(in the rows, 128 means zero)
One turn moves each row of this set onto another row. After a few examples, where does it send each row asked below?
k_695: [121  82 183 109 116 143  99 123 142 133 119 134 143]
k_475: [109 113 178 140 123 149  65 135 146 123 122 111 120]
k_261: [156  94 169 158 123 145 105 144 143 125 124 123 131]
k_140: [129 115 175 180 122 119  97 131 145 131 139 123 150]
k_44: [114  91 167 157 107 105  81 128 149 131 120 118 111]
k_322: [127 120 152 125 133 117 115 150 138 130 112  80 119]
k_561: [ 95 115 176 115 140 140 123 133 152 147 104 136 126]
k_254: [120 102 154 137 112  93  92 135 147 129 122  96 111]
k_639: [143 112 168 133 124 150  75 142 147 118 133 107 131]
k_691: [ 81 110 164 163 125 123  93 144 145 123 124 123 154]
k_327: [125 118 163 104 141 138 134 141 153 143 115 127 135]
k_810: [120 113 154 142 121 109 112 145 136 138 112  73 138]
k_5: [132 130 157 154 129 102 110 139 142 132 138  92 149]
k_904: [ 91 104 181 160 127 134  91 134 140 133 101 115 110]
k_219: [151 125 164 147 136 130 137 144 146 130 123 129 133]
k_578: [131 127 167 106 113 123 122 135 140 129 132 141 152]
k_79: [116 106 175 166 118 126 147 141 141 125 135 124 131]
k_87: [126  91 170  90 120 132 108 130 141 133 121 114 143]
k_169: [106  94 169 125 154 118 132 128 140 149 121 127 116]
k_647: [127  90 165 124 152 120 135 131 141 145 128 129 123]
k_214: [112 115 167 152 122 117 152 145 139 126 133 109 128]
k_927: [148  92 167 167 112 131 105 141 140 133 123 107 150]
k_25: [123 136 157 130 118 146  70 138 143 137 125 112 126]
k_590: [137 140 162 124 128 108 130 133 141 124 124 103 145]
k_217: [ 94  99 177 171 115 124  93 132 138 141 104 104 132]
k_846: [127 135 157 131 117 148  70 138 142 137 126 114 128]
k_209: [110  83 169 103 113 120 101 126 135 140 115  99 143]
k_385: [124 104 177 125 135 151 124 134 155 142 115 152 137]
k_126: [ 92 128 172 167 128 104  95 129 142 137 124 102 136]
k_592: [129  74 173 112 108 131 100 126 136 137 122 113 150]
k_198: [105 139 165 137 143 115 133 141 143 137 104 110 116]
k_341: [123 134 159 133 117 148  69 138 143 137 125 115 126]
k_982: [ 94 113 176 161 121 121 144 139 139 128 127 118 123]
k_242: [138 117 186 161 118 132 112 121 143 123 125 146 149]
k_620: [ 99 122 145 139 131 110 108 154 142 120 130  98 158]
k_463: [106  75 180 118 109 130  93 121 135 140 113 116 143]
k_38: [ 93 134 173 105 116 115 115 132 138 135 119 134 139]
k_937: [ 84 136 185 144 126 112 109 118 139 131 105 121 129]
k_597: [116  85 175 136 150 126 128 127 141 147 125 140 121]
k_532: [119 124 163 120 129 136  77 141 145 122 124  88 121]
k_297: [107 119 184 126 110 130 109 127 141 132 125 159 146]
k_248: [145  90 158 149 106 104  91 134 149 126 131 112 121]
k_58: [ 97  92 180  97 121 132  99 124 140 138 111 119 135]
k_48: [124 105 154 159 124 127 104 151 146 117 139 124 167]
k_497: [109 119 183 168 134 136 120 132 147 135 107 145 121]

k_597 goes to k_169
k_937 goes to k_590
k_532 goes to k_639
Now find these:
k_297 goes to k_38
k_385 goes to k_561
k_87 goes to k_695
k_48 goes to k_691
k_982 goes to k_214
k_254 goes to k_248
k_219 goes to k_497
k_904 goes to k_322
k_5 goes to k_140
k_810 goes to k_927
k_592 goes to k_463
k_341 goes to k_25

One turn moves each row of this set onto another row. After a few examples, where does it send each row asked below?
k_118: [142 138 103 102 118 106 149 159 129 124 102 135 139 119 145 128 114 107
 148 135 139 119 135 153 112 137 120 131 116 135 131  99 124]
k_741: [118 126  98 127 121 123 140 126 152 124 129 153 136 117 135 123 110 116
 136 105 142 143 138 132 111 126 129 115 108 147 105 158 130]
k_921: [124 129 114 157 113 151 115 117 145 112 117 130 142 148 125 149 133 109
 128  96 107 126 122 120 126 138 114 119 126 106 132 112 129]
k_359: [128 111 139 124 153 132 133 117 123 145 129 106  93 128 116 115 154 143
 103 147 102 123 129 147 140 106 138 135 141 132 128 130 117]
k_998: [139 129 107 105 137  96 146 158 143 139 123 133 126 119 146 135 115 106
 140 134 148 122 134 160 101 142 136 133 128 150 125  99 126]
k_514: [133 116 122 128 150 131 133 130 114 134 144 105  92 134 122 109 158 149
 113 145  96 125 128 145 142 111 140 125 149 126 130 129 126]
k_176: [126 136 125 151 129 138 109 119 154 126 138 119 134 152 126 164 122 117
 122  92 132 134 127 120 110 153 143 128 138 112 132 106 135]
k_987: [128 130 137 133 143 138 121 136 112 146 142  98 101 144 136 127 137 164
 129 149 135 125 120 129 118 135 166 136 154 127 133 102 124]
k_644: [135 118 119 146 138 133 121 111 158 120 153 127 126 143 120 147 139 108
 109  86 104 128 127 137 124 139 123 117 134 114 129 126 136]
k_529: [133 133 111 137 121 127 145 124 150 134 136 142 138 115 140 132 104 118
 132 107 154 125 137 127  99 133 136 112 106 160 109 144 129]
k_502: [140 125  96  97 132  92 151 157 140 126 121 139 127 112 136 121 126  98
 134 131 126 126 135 162 116 125 119 127 123 141 131 118 124]
k_353: [123 125 159 121 146 139 123 126 114 149 131 100 103 141 128 128 130 158
 125 149 141 120 123 130 120 130 163 146 141 122 129 102 122]
k_766: [123 126 138 122 122 152 126 126 105 134  95 115 121 135 123 115 145 155
 128 153 117 130 116 123 144 113 131 140 131 111 141 114 111]
k_424: [133 131 120 134 118 155 127 134  98 127 103 108 117 139 134 116 150 160
 134 155 110 123 119 125 140 119 134 128 140 114 139 110 118]
k_949: [133 134 108 122 111 129 139 126 142 118 120 139 142 113 139 132 101 119
 141 109 152 131 140 121 102 129 131 114 102 135 113 154 140]

k_118 goes to k_998
k_741 goes to k_949
Now find these:
k_644 goes to k_921
k_359 goes to k_766
k_424 goes to k_987

One turn moves each row of this set onto another row. After a few examples, where does it send each row asked below?
k_687: [145 117 133 131 151  88 129 126 129 129 147 146 119 107 139 123 152 131
 120 115]
k_820: [143 134 153 137 134  91  97 138 138 128 118 138 139 121 139 111 120 129
 142 118]
k_273: [163 141 127 119 129 124 123 124 116 101 119 109 109 143 134 106 145 113
 111 126]
k_375: [128 164 146 152 117 110 119 116 103 130 134 119 131 136 125 107 156 120
 109 152]
k_839: [105 150 138 123 124 106 121 102 103 146 113 140 136 126 139 122 143 109
 109 152]
k_860: [135 109 119 150 138 130 141 103  93  97 140 124 121 145 123 145 121 125
 121 133]
k_769: [136 145 134 149 140 113 130 134 115 153 118 120 123 170 151 145 137 134
 130 125]
k_635: [143 115 116 135 141 145 121 118  95 147 132 109 120 127 112 126 146 121
 124 157]
k_270: [115 110 126 133 133 134 136 135  90 130 100 143 105 135 151 134 147 109
 118 142]
k_455: [120 154 116 122 140 118 111 107 126 110 111 127 162 141 116 135 130 117
  98 129]
k_992: [159 140 124 150 147 125 154 120 101 104 125 117 135 116 123 110 140 122
 119 133]
k_265: [124 101 111 127 119 123 114 123 113 126 137 140 123 121 111 117 138 100
 119 164]
k_612: [ 89 139 121 135 145 133  87 140 124  99 131 119 111 127 137 128 115 124
 117 134]
k_950: [132 152 129 116 147  87 107 110 137 124 128 135 133 114 128 108 155 132
 114 123]
k_780: [119 138 124 150 136 120 137 150 108 149 135 142 159 117 137 125 143 135
 146 149]
k_892: [112 121  97 133 144 100  98 130 131 112 126 128 136 109 155 125 130 123
 109 103]
k_200: [125 120 121 138 122 138 128 133 112 121 103 134 126 102 108 109 104 122
 101 118]
k_505: [148 128 139 160 125 102 115 135 140 119 114 134 134 127 119 101 115 147
 140 134]
k_562: [116 148 120 141 137 132 128 114  85 140 136 116 136 134 114 116 128 144
 116 101]
k_621: [129 130 131 140 132 118  98 143  84 118 144 112 104 110 127 103 139 130
 140 137]
k_31: [160 124 131 138 137 141 102 140  94 101 139 114 124 106 116 137 128 122
 121 131]
k_609: [102 142 133 154 128  95 116 138 116 147 130 148 143 122 141 124 151 144
 134 157]
k_392: [135 116 126 139 120 128 112 151 148 120 129 145 143 129 147 161 117 120
 111 131]
k_594: [114 133 126 134 113 117 108 153 112 104 104 129 121 156 112 151 142 132
 139 141]
k_47: [121 136 118 129 109 121 111 155 111  99 114 127 129 150 111 151 140 136
 136 145]
k_630: [145 120 138 151 149 128 127 108 106 108 153 149 125 139 152 114 114 114
 117 126]
k_642: [113 139 126 151 136 113 135 151 118 146 129 147 157 116 132 123 152 135
 145 146]
k_990: [108 138 141 133 158 120 115 121 102 121 103 149  96 143 148 137 120 114
 113 144]
k_858: [126 129 113 149 169 129 130 129 120 144 140 147 128 114 103 113 117 135
 106 122]
k_887: [100 145 143 155 156  99 114 118 114 119 132 143 126 115 121 138 105 142
 107 148]
k_813: [121 154 138 141 140 112 135 142 113 131 106 128 123 158 170 141 139 130
 124 130]
k_440: [117 110 109 146 114 128  88 133 113 106 131 124 148 115 138 111 135 115
 123 111]
k_14: [116 115 117 136 123 118 108 134 152 108 128 149 155 141 148 143 122 120
 119 127]
k_484: [124 115 144 109 140 117 100 109 112 142  98 143 131 111 126 134 113 127
 120 127]
k_979: [134 144 126 135 122 140 121 121 121 116 128 132 116 132 107 142 120 139
  75 128]
k_816: [142 101 110 157 122 122 128 114 116 123 144 116 121 102 128 128 135 147
 105 144]
k_269: [112 132 120 125 127 113  93 158 131 117 103 121 113 155 123 140 138 123
 132 148]
k_443: [110 154 121 142 150 133 107 138  96 125 102 114 137 110 156 125 128 144
 109 119]
k_581: [121 130 132 143 154 129 110 140 137  98 145 121  99 154 121 132 120 113
 113 138]
k_856: [143 140 127 149 141 109 130 135 109 147 121 118 116 169 147 145 134 142
 133 128]
k_864: [127 132 112 122 137 114 128 135  81 133 122 136 112 121 104 155 138 133
 102 114]
k_49: [143 128 141 161 122 100 107 138 145 122 111 131 134 126 127 104 117 143
 137 123]
k_801: [108 130 101 118 159  98 124 130 134 130 109 110 111 124 121 141 138 142
 108 129]
k_363: [148 112 122 137 116 127 116 148 145 125 126 142 142 128 146 156 113 122
 109 132]
k_753: [125 122  96 147 133 113 136 128 102 116 153 131 118 125 153 137 155 129
  97 140]

k_753 goes to k_265
k_950 goes to k_990
Now find these:
k_816 goes to k_635
k_47 goes to k_505
k_609 goes to k_269
k_801 goes to k_484
k_769 goes to k_392
k_440 goes to k_375
k_200 goes to k_562

One turn moves each row of this set onto another row. After a few examples, where does it send each row asked below?
k_408: [112 145 179 131 145 148 141  91 138 114 109 105 144 122 131 123 137 103
 128 117 122]
k_206: [162 143 131 121 125 142 135  82 159 125 123  90 123 120 142 115 110 139
 142 116 133]
k_993: [125 146 146 108 152 130 115 131 146 127 141 141 132 125 128 134  94  95
 107 125 150]
k_316: [126 125 159 143 140 111 154 108 115 131 135 135 127 150 134 119 133 145
 136 137 133]
k_91: [129 139 136 100 140 135 109 122 142 117 134 153 145 124 145 136 113  96
 101 114 153]
k_799: [162 158 135 108 146 121 131 126 138 124 121 163 132 119 153 127  97 130
 124 124 123]
k_617: [133 138 121 120 107 121 141  87 155 107 124 102 130 114 159 107 102 135
 116 112 147]
k_988: [139 124 148 145 168 135 140 106 127 124 138 123 162 128 125 126 128 136
 166 118 127]
k_208: [120 132 141 122 148 111 126 135 144 108 114 146 158 118 144 119  89 102
 120 122 151]
k_656: [116 165 162 126 143 137 137  86 150 120 114  94 145 122 135 123 134  95
 125 108 124]
k_852: [122 134 131 126 106 149 133  84 125 131 138 104 135 115 122 103 119 148
 138 118 117]
k_908: [115 166 127 128 152 102 116 133 142 129 122 132 142 135 146 135 100 100
 130 123 145]
k_618: [127 125 126 148 148 142 150 114 101 124 136 139 158 135 137 136 136 119
 141 119 121]
k_842: [137 148 117 125 112 142 133  81 145 123 136  92 106 130 134 126 107 123
 123 111 129]
k_124: [120 160 179 122 149 137 148 103 145 128 117 108 146 119 136 120 132  95
 116 123 130]
k_565: [149 164 106 119 132 130 125  90 138 110 133 131 134 115 161 132 113 148
 142 101 116]
k_524: [134 140 137 159 141 118 158 121 111 112 123 120 145 135 134 134 132 147
 144 116 113]
k_478: [125 114 136 152 141 107 157  95 118 112 130 128 159 138 131 111 126 136
 146 113 127]
k_536: [150 149 137 118 106 116 129  96 154 102 114 108 109 129 142 125 116 142
 109 106 132]
k_885: [119 152 148 117 153 113 113 141 143  99 130 145 152 118 143 143 113 122
 113 110 147]
k_386: [118 133 151 126 146 125 128 121 116 142 142 145 164 127 104 109 117 121
 138 123 122]
k_481: [145 126 143 124 148 131 125  98 119 101 128 166 138 129 139 131 124 153
 145 110 113]
k_764: [123 156 130 103 119 136 102 117 149 134 122 123 141 108 123 110  88 107
 119 118 134]
k_699: [110 138 129 125 113 136 111  86 144  99 120 105 110 126 155 130 114 141
 130 116 144]
k_368: [117 119 143 150 154 142 145 107 107 122 148 129 141 139 116 134 126 128
 146 122 121]
k_751: [145 140 155 104 161 132 106 123 164 120 125 135 147 115 135 126  97 109
 129 121 153]
k_29: [154 138 116 122 102 140 140  81 136 124 120 110 115 136 145 122 122 121
 115 111 126]

k_852 goes to k_386
k_842 goes to k_368
k_481 goes to k_799
Now find these:
k_524 goes to k_885
k_316 goes to k_908
k_408 goes to k_124
k_206 goes to k_988
k_478 goes to k_208
k_29 goes to k_618

One turn moves each row of this set onto another row. After a few examples, where does it send each row asked below?
k_99: [153 111 134 154 123 130 131 141 114 133 131 135 149 131]
k_893: [109 140 106  97 143 130 146 122 113 123 135 115 114 136]
k_158: [124 155 125 115 135 105 101 108 119 136 112 142 113 140]
k_414: [111 135 131 119 138 145  94 131 153 127 141 129 141 125]
k_507: [133 127 142 136 127 155 113 143 152 141 132 129 137 139]
k_683: [138 133 148 136 134 156 111 147 145 141 137 124 130 133]
k_917: [137 106 136 125 126 142 136 128 136 121 166 114 140 128]
k_915: [152 158 110 112 135 125 126 121 125 139 110 145 110 135]
k_851: [145 110 134 127 130 144 136 133 134 113 166 114 133 118]
k_559: [170 131 114 100 153 116 121 113 125 111 132 127 131 121]
k_212: [129 142 135 115 123 107  98  93 122 135 120 145 112 139]
k_785: [112 134 132 122 138 146 100 134 157 124 141 129 143 122]
k_853: [160 148 115 106 132 114 144 107 101 128 134 130 118 131]
k_879: [130 142 129 105 115 112 108  85 130 117 137 136 112 128]
k_776: [127 105 132 124 141 119 126 121 116 114 167 121 152 119]
k_154: [124 148 112 116 134 120 148 123  88 127 116 121 126 134]
k_759: [120 128 138 145 128 151 109 144 133 143 123 133 151 128]
k_207: [128 109 129 121 138 119 121 118 112 113 167 120 153 118]
k_113: [146 139 138 147 137 138 145 125 134 108 138 106 104 138]
k_739: [160 150 130  92 150 133 108 114 136 123 130 119 127 127]
k_673: [137 138 109 117 128  90 121 100 106 113 128 138 118 127]
k_462: [113 159 107 111 134 136 134 132 120 129 105 127 117 135]
k_64: [117 133 123 126  90 126 133 114 107 108 119 138 126 121]
k_104: [100 116 116 120 117 124 119 127 124 127 116 151 109 141]
k_786: [138 133 132 149 130 121 103 135 109 131 118 141 161 122]
k_470: [134 105 128 145 127 130 132 133 107 127 142 130 158 119]
k_232: [121 115 144 141 131 110 121 124 106  88 126 122 118 142]
k_841: [157 111 134 153 135 129 128 147 112 133 133 136 141 128]
k_789: [115 134 153 143 129 123 107 132 119 100 110 124 117 148]
k_724: [137 128 119 118 122  97 112  91 117 120 128 148 114 130]
k_285: [148 125 131 155 144 127 143 132 128 115 130 116 101 144]
k_902: [108 126 147 128 128 126 114 122 132  85 133 115 111 141]
k_420: [115 113 131 123 130 152 123 129 141 123 160 117 146 119]
k_152: [139 148 116  90 144 129 131 110 131 136 141 128 103 138]
k_888: [100 127 146 107 110 129 124 110 101 132 139 124 117 143]
k_942: [137 134 138 150 131 124 109 136 110 132 118 138 162 123]
k_726: [165 139 126 107 159 119 107 121 120 133 114 134 130 135]
k_292: [143 137 146 150 145 137 136 129 128 126 130 109 102 150]
k_406: [122 154 124  97 126 111 112  94 127 116 142 123 110 128]

k_462 goes to k_893
k_851 goes to k_841
k_232 goes to k_789
Now find these:
k_420 goes to k_470
k_726 goes to k_739
k_292 goes to k_113
k_104 goes to k_888
k_158 goes to k_406
k_776 goes to k_942
k_853 goes to k_915
k_212 goes to k_879
k_414 goes to k_207
k_917 goes to k_99

One turn moves each row of this set onto another row. After a few examples, where does it send each row asked below?
k_557: [118 136  95 146 126 111 148 156 154 125 120 148 165 141 103 156 152]
k_446: [141 146 116 167 132 133 138 125 176 150 151 120 207 156 138 151 138]
k_498: [144 139 112 144 143 122 133 160 176 155 153 132 129 141 139 140 122]
k_539: [150 142 112 131 131 128 131 155 148 113 148 154 165 176 114 112 144]
k_531: [151 126 143 129 141 105 139 107 151 131 142 129 155 137 124 148 134]
k_850: [157 133 109 159 111 124 137 144 144 163 158 111 174 117 128 163 131]
k_66: [165 142 106 145 132 106 149 148 127 145 144 139 153 138 155 139 115]
k_770: [156 148 145 160 132 120 137 152 166 133 139 145 164 170 131 137 106]
k_18: [126 115 108 141 112 116 132 152 182 117 123 128 160 131 124 124 128]
k_783: [168 137 127 152 121 145 144 135 161 149 135 110 186 142 151 127 162]
k_742: [159 117 107 149 133 144 122 140 160 112 158 161 164 165 107 141 135]
k_132: [152 120 113 124 113 131 119 139 167 140 156 138 195 145 108 123 164]
k_348: [137 132 126 144 122 128 136 146 145 151 140 107 144 119 134 127 127]
k_329: [162 133 101 177 137 140 158 144 159 153 136 122 167 173 131 147 170]
k_883: [148 121  92 174 125 109 142 146 174 157 167 128 161 141 142 153 115]
k_50: [163 129  92 145 112 107 142 165 135 113 115 134 167 156 121 144 123]
k_595: [150 160 122 130 151 118 140 118 150 134 141 117 183 163 145 141 135]
k_222: [150 158 120 170 139 136 158 143 157 130 139 140 176 168 155 127 142]
k_870: [141 134 100 129 135  91 146 137 148 172 147 125 165 129 144 138 143]
k_308: [168 125 116 164 146 111 147 139 162 143 146 142 141 176 111 170 138]
k_387: [157 158 147 134 117 108 146 143 153 156 141 129 187 140 125 138 156]
k_259: [134 139 104 177 136 127 154 156 132 152 139 144 147 143 127 153 125]
k_710: [164 116  90 141 114 114 133 139 143 135 157 132 193 170  99 137 161]
k_488: [136 126 122 169 120  94 146 123 157 151 145 116 192 167 109 152 125]
k_602: [157 133 109 132 110 132 120 161 163 126 127 127 170 125 104 166 137]
k_791: [140 111 103 158 114 137 120 142 167 133 154 140 194 169  96 132 138]
k_663: [167 111 114 125 122 131 125 134 158 114 152 148 167 150 127 110 146]
k_357: [147 101  92 161 103 112 139 142 172 113 136 132 175 127 126 146 127]
k_775: [145 121  90 158 127 121 143 150 164 125 160 160 175 178 108 127 159]
k_186: [145 131  88 131 125  94 153 144 154 120 133 154 170 128 128 153 157]
k_606: [151 123 102 147 145 117 144 112 151 151 134  95 174 169 126 146 157]
k_905: [150 130  86 133 111  93 138 172 163 139 117 127 177 161 121 132 138]
k_863: [144 125 128 185 121 121 156 148 183 159 147 149 173 153 120 147 156]
k_882: [180 106 123 148 113 106 140 134 161 166 137 107 170 153 118 144 154]
k_349: [132 131  96 159 127 110 142 162 149 184 134 115 163 155 118 143 135]
k_148: [164 131  96 132 120 118 125 168 191 129 140 146 162 138 124 160 137]
k_629: [164 124 137 154 128 109 161 142 157 133 133 139 139 153 143 113 149]
k_566: [164 123 121 148 152 146 142 122 164 134 133 118 141 154 143 136 156]
k_153: [152 131 109 161 155 135 130 123 176 137 144 118 165 180 133 155 120]
k_626: [145 129 113 122 122 119 133 127 131 115 150 135 182 153 106 121 156]

k_557 goes to k_18
k_446 goes to k_222
k_308 goes to k_531
Now find these:
k_883 goes to k_66
k_791 goes to k_539

